In the data rows, 128 means zero.
Here are some points, one per row:
[131 146 128 158  97  96 149 183 127 155  99 124 111 115 177 159 113 124
 133 162 111 105 130 107 128 135 158 115 143 153 116 172]
[162 132 116  79  91 142 110 149 128 131 100 111 107  81 118 112 126 122
  91 121 110 152 167 202 145 108 126  93  97 165 118  97]
[114  88 128 255 139 139 145  87 134 110 132 128 101 109 113 158 119 116
 118 130 128  96 123 139 128 112 121 119 111 116 118 180]
[124 135  95 110 131 126 124 190 121 108  98 128 121 100 141  93 121 119
 109 168  93  80 115 186 117 112 102 107 143 103 119  72]
[125 131 120  93 110 118 122 102 115 117  73 130 130 192 124 113 110 121
 144  95 121 215  83 121 173 130 112 226  98 111 127 119]
[141  93  90  82 117 105 113 128 115 134 106 149 152 127 107 126 140  96
 160 116 225 173 167 118 132 129 124 133 121 125 121  96]
[121 121 194  93 100 127 125 103 135 126 228 118 146 125  99  88 198 221
 212  98 103  77 100 117 128 159 203 114 104 144 141  79]
[ 89 114 123  89 113 139 108 133  95 121 101 138 164 145  91 103 129 116
 180 105 247 157 162 126 137 128 122 157 126 138 117 109]
[110 157 119 118  96 124 120 187 141 115  85 116  95 114 168 148 130 119
 120 136 123  94 141 128 127 112 170 117 165 135 122 164]
[103 137 110  97 116 136 149 184 135 136 101 102 117 105 148  82 128 114
 113 148  89 116 130 208 130 144 104  87 139 135 129  93]
[132 101 109  77 115 127 137  74 123 122  72 124 112 159 170 118 107 125
  65 113 130 219  88 136 101 126 151 217 121 135 117 101]
[118 190 103 175 102 124 114 116 115 116  96 125 125 121 154  79 105 121
 122 184 120  85 118 131 129 123 119 104 157 129 138 142]
[132 121 108 101 110 139 139 101 133 129 109 132 150 190 116 113 127 130
 238  92  66 175 187 111 102 139 106 200 114 102 116 105]
[127 105 165 216 188 128 146 112 142 114 144 140 108 115 139 212 123 111
 124  86 118 106 118 122 119  99 127 105 101 150 192 126]
[117 153 118 115 121 128 133 138 123 146 255 130 187  65  95 105 229 210
  70 116 102 204 128  98 149 107 157 248 134 127 195  96]
[139 156 107 150 116 126 112 174 126 134 108 128 108 116 151 115 118 105
 124 148 110  88  97 159 112 125 117 101 171 155 112  58]
[119 129 136 252 175 139 128  95 148 123 155 107 115 117 130 195 114  83
 120 105 123 103 123 122 130 111 130 105 105 125 153 148]
[115 118 126  91 110 117 127 122 184 110 114 118 188 152  98 113  95 131
 199 124 230 163 172 116 112 111 124 187 123 115 124 116]
[141 114 198 128 228 126 146  94 118 151 128 107 118 115 143 133 131  97
 118 101 120  84 132 106 150  98 128 110 126 128 111 188]
[134 109  86  83 108 128 127 129 135 129 255  94 167 195  97 113 161 188
  85 132 118 129 108 106 120 104 153 150 115 103 120 145]
[147 118 178 156 228 121 125  99 135 185  94 140 115 131 159 149 151 124
 116 137 126  79 130 108 129  87 109 121 105 142  98 183]
[108 121 125  95 135 123 151  93 126 162 135 124 107 100  72 182 132  90
 112 119 115  98 116 100 130 165 112  82 101 120 116 189]
[121 111 182 129 243 133  88 132  99 141 151 128 123 106 136 118 105 105
 118  77 119 122 124 103 105 146 132  94 131 126 114 194]
[119 163 112 103 115 139 137 190 105  97  91 135 124 114 173 154 141 120
 120 148 138  98 153 146 148 123 163  96 171 136 117 162]
[133 121 112  97 126 118 135 121 135 109 107 134 135 188  94 131 173  82
 194 111  94 241  94  92 195 120 116 223 125 128 116 101]
[138 107 109 103 104 144 133 132 109 129 255 114 162 232 106 120 163 213
  92 127 120 135 113 125 115 111 167 172 135 161 103 145]
[109  93 134 123 113 133 134  75 118 174  99 119 119 109 116 167 122 115
 121 132 108  92  94  99 119  85  90  81 112 120 121 199]
[129 113 155 255 167 127 104 117 119 101 150 121 112 117 123 172 114  99
 130 115 121 124 114 129 116 111 126  99 103 132 156 168]
[130 162 158 168 102 147 130 160 103 136  98 125 116 113 168 145 134 122
 110 175 115  90 114  80 113 118  99 116 153 138 104  70]
[122 109 137  48 161 128 115 109 122  99 225 137  76  76  77 144  96 100
 119  99 112  91 122  81 129 189  91 107 134 122  99 166]
[136 120 111  97 126 133 129 111 128 135 106 129 147 191  97 115 104 144
 207  94  78 200 179 131 111 121 104 192 134 136 116 111]
[108 149 114  60 132 115 135  94 126 125 120 135 131  89 226 117 109 130
 123 205 111 193  97 255 117 126 126 104 125 118 121 113]
[129 107 108 102 120 144 146 148 116 120 118 118 160 138 104 106 113 109
 175 106 238 157 144 134 131 146 108 164 107 139 116  99]
[112  85 130 255 143 114 151 111 124 112 124 137 118 100 124 143 148 140
 115 122 124 113 123 128 142 129  98 110 116 116 104 186]
[199  92 122  90  96 131 135 143 124 119  94 115 152  97 123 104 116 111
 114  85 209 144 146 151 132 129 133 119 111 104 128 100]
[125 169 111 145 116 146 123 125 132 115  97 108 132 112 161  86 125 124
 111 177 116  88  99 174 130 129 113 109 214 106 123 113]
[150  98 127  72  86 141  96 166 145 124 106 130  75 107 134  95 124 118
  99 123 117 145 193 195 135 121  99 108  83 140 130 109]
[133 116 164 101 182 137 123 103 139 118 159 132  94 203  67 156 178 247
 110 135 132 104 116 108 136 215 145  46 126 112 255  74]
[135 155 116 105 122 145 135 106 142 144 108 134 118 188  86 122 107 104
 165 112 121 231  85 124 194 131 129 238 114 129 122  96]
[144 111 125  94 106 105 137  92 106 118  87 132 147 196  56 123 110 121
 159 125 101 171 198 154 125 124 136 193 147 148 121 112]
[145 151  83 196 112 136 136 121 131 117 102 149 124 107 146  73 105 120
 117 178 108  96 112  85 140 123 119  99 154 159 127 158]
[116 124 101 107 100 120 133 116 140 136 255 135 191 245 129 115 161 214
  83 105 113 129 130 123 155 123 157 148 117 128 109 136]
[103  99 115  86 114 131 134  94 142 133  84 135  98 163 162 101 112 117
  77 100 143 221  89 139  96 123 136 204 111 130 117  99]
[113 109  74 245 133 151 115 102 115 131 131 131  90 112 140 134 123 111
 132 170 126 116 137 102 126 122 134 105 137 146 123 177]
[132 106 138  86 105 116 107 100 127 127 231 144 161 106 103  99 193 240
 211 103 102  70 118 102 115 128 184 131 120 115 158  94]
[105 136 193 190  77 117 107 127 122 153 111 124 101 105 178 146 112 114
 113 185 122 110 136  85 125 122 127 118 165 114 119  97]
[108 127 162 169 107 109 106 163 129 137  89 109 146 118 179 133 133 111
 111 176 107 104 102  72 131 112 105  85 148 152 110  71]
[111  98 122  93 104 127 131 115 122 118  82 139 144 200 115 124 105 119
 152  95 115 233  72 128 186 126 110 204 133 134 121 111]
[148 105 114  95 126 121 135 147 107 130  99 139 169 128  81 115 118 115
 168 113 239 160 136 138 112 107 129 162 121 102 118 101]
[130 158  65 214 124 146 121 128 124 119 107 138 121 108 146  93 107 130
 120 166 113 114 123  71 123 135 121  98 134 130 117 163]
[122 144 101  90 104 117 122 109 132 116 255 144 174 217 122 115 195 201
  78 100 125 117 127 107 119 112 141 173 118 111 113 150]
[127 185 106 109 110 109 136 194 126 105 103 112 105 117 173 153 128 114
 132 146 136 105 132 147 126 105 138  99 158 127 132 166]
[141 152 110 139 101 145 130 188 137 139  90 116 123 113 166 153 111 117
 115 153 128  86 134 125 144 138 166 120 172 128 125 167]
[179 121 103  73 116 126 134 150 125 130 100 118 108  82 137 121 125 110
 100 128 109 148 179 195 149  94 153  92  86 116 119  76]
[144 123 166 243 182 128 104 110 115 108 152 149 140 119 136 193 111  87
 128 118 112 113 119 122 135 103 129  97  89 121 166 143]
[124 109 187 145 223 112 120 107 127 176 129 112 118 121 150 131 133  91
 126  94 117  97 116 112 118 119 142 111 105 117 118 195]
[112 171 110  86 113 115 136 204 128 115  98 133 100 103 145  84 118 131
 117 117 144 133 137 168 117 115 131  72 109 117 130 145]
[120 121 181 106 248 157 134 106 136 151 140 125 107 106  95 115 128 129
 114  98 121  93 119 115 132 149 124 102 128 115 108 185]
[117 137 142  71 169 121 132 101 127 122 172 146 104  97  66 178 110  64
 114 101 105  90 105 102 118 201 127  95 103 128 100 172]
[131 103  96  80  94 124 141 105 124 126 239 138 181 151 100  90 199 137
  86 109 110  66 119 107 124 125 148 175 117 141 255 106]
[122 128 116  94 103 110 142 121 111 134 112 118 172 120  90 119 105 113
 180 112 236 160 143 135 107 107 100 170 124 134 123 105]
[124 139 183 179  99 101 155 172 122 138 110 112  83 128 176 118 119 108
 112 179 125  94 123  80 133 122 128 116 156 109 124  79]
[116 109 189 102 228 126 147 111 143 123 150 146 105 100  92 127  98 126
 112  97 114 103 113 108 126 139 116 103 125 143 113 180]
[128 165  93 181  95 125 135 106 138 112 105 113 116 103 160  81 110 120
 114 170 118 119 121  94 112 121 138  87 180 113 128 149]
[156 128 205 195  92 152 126 123 141 166  94 136 137 126 185 150 136 119
 118 179 124 102 124 105 138 140 111  99 147 108 113 127]
[126 118 151  73 161 131 130  85 121 137 154 111 120  91  70 170 118  88
 101  93 104  96 114 101 128 195 119  85 116 141 102 180]
[117 124 119 107 129 139 125 152 203 129 115 116 210 157 104 124 112 132
 209 128 233 185 165 116 112 144 121 192 102 136 112 106]
[131 138 151 167  84 115 108 176 131 175  91 151 117 112 160 165 131 120
 124 171 122 108 109 109 109 139 160 113 160 115 124 187]
[123 129 182 161 212 136 131 106 119 106 132 128 128 101 153 235 105 201
 114  75 123 116 124 110 124 152 111  98 127 130 219  96]
[137 120 209  68 228 115 129 111 143  92 186 140 107  82  67 124 113 165
 102 122 115 105 117  96 131 199 108  98 126 135  78 145]
[121 102 116 255 131  97 127  91 140 104 113 124 124 104 107 150 153 130
 105 127 122 113 120 134 120 134 129 108 137 147 101 185]
[133 152 151 165 102 133 138 154 120 138 120 148 108 128 190 122 119  97
 122 180 114 105 130  89 119 123 117  96 162 116 121  75]
[133 110 128  91 114 141  89 120 134  95  90 118 142 193  93 112 151  91
 177 121 110 220  79 107 176 121 114 239 126 133 127 129]
[111 136  92  99 126 143 130 173 143 108  95 144 131 120 151 123 126 106
 115 155 101  80 122 195 135 136 131  90 157 116 107  68]
[149 113  89 251 128 119 126 109 110 111 116 125 121 104 127 125 125 121
 115 175 118 113 125 108 124 134 124 108 101 116 116 185]
[133 154 158 153  83 151 135 182 140 163  89 162 135 104 145 170 117 137
 121 187 108 113 116 103 106 117 139 110 146 130 125 200]
[137 101 114  69 121 125 115  98 116 119 116 120  89  97 214 122 144 114
 119 203 122 181 103 255 120 136 106 152 102 130 121 108]
These points spread out most along one direction. Take the direction at right angles to it along which they spread out most. Go by this last direction. How far along it is each point below, from 0 to 99? The average is 50, and the first point in the table lies past the average. One standard deviation of the points above along it is 16.
[115 170  99 119 120 132 122 173 139 120  90 152 111 110 151  94 139 117
 112 141  98  81 139 192 119 137 113 104 133 126 112  80] 67
[106 146 141 164  77 137 130 175 117 173  88 132 129 112 170 173 136 119
 113 152 116 107 127 102 136 137 152 101 146 132 119 176] 60
[100 149  93  98 117 116 133 182 137 132 102 137 110 111 141 110 110 113
 113 148  98  88 133 198 141 117 133  95 143 124 116  80] 68
[145 121 111  92 115 154 137 115 128 141  99 135 160 116 104 117 119 110
 155  95 229 158 146 149 127 112 139 133 115 138 118  91] 60
[130 173  73 194 107 119 133 106 139 102 101 113 115 109 156 103 123 124
 124 160 122  93 125  86 141 122 116 101 153 122 117 161] 59
[104 126 125 102 113 145 134 110 118 109  84  99 147 180  79 104 131 107
 121  93 117 195 204 147  78 111 140 154 112 120 127 100] 58
[125 121 116  82  91 149 126  99 119 114 231 123 158 131  94 105 183 248
 208 107 107  57  95 103 116  91 175 144 107 130 160  93] 22
[115 126 111 101 121 121 125 120 119 155  82 137 167 181  65 114 103 118
 146 113 111 172 188 150 108 131 143 190 108 124 114  97] 58
[122 124 116  97 117 111 136 101 115 142  97 137 164 190  80 115 111 110
 156  96  97 186 198 153 117 130 102 175 133 130 118 108] 56
[198 116 105  86  95 133 118 117 141 116  90 158 130  86 139 102 131 117
 101  47 210 143 136 155 124 124 117 105 130 131 112  85] 62
[168 194 115  77  99 113 136 172 136 127 106 113  77 114 134 108 133 125
 117 110 162 151 134 180 107 118 112  66 122 137 133 129] 65
[117 110 167 126 215 112 121 115 129 131 138 109  92  96 147 215  75 237
 115 100 122 108 136  97 140 182 106 103 107 127 247  82] 27
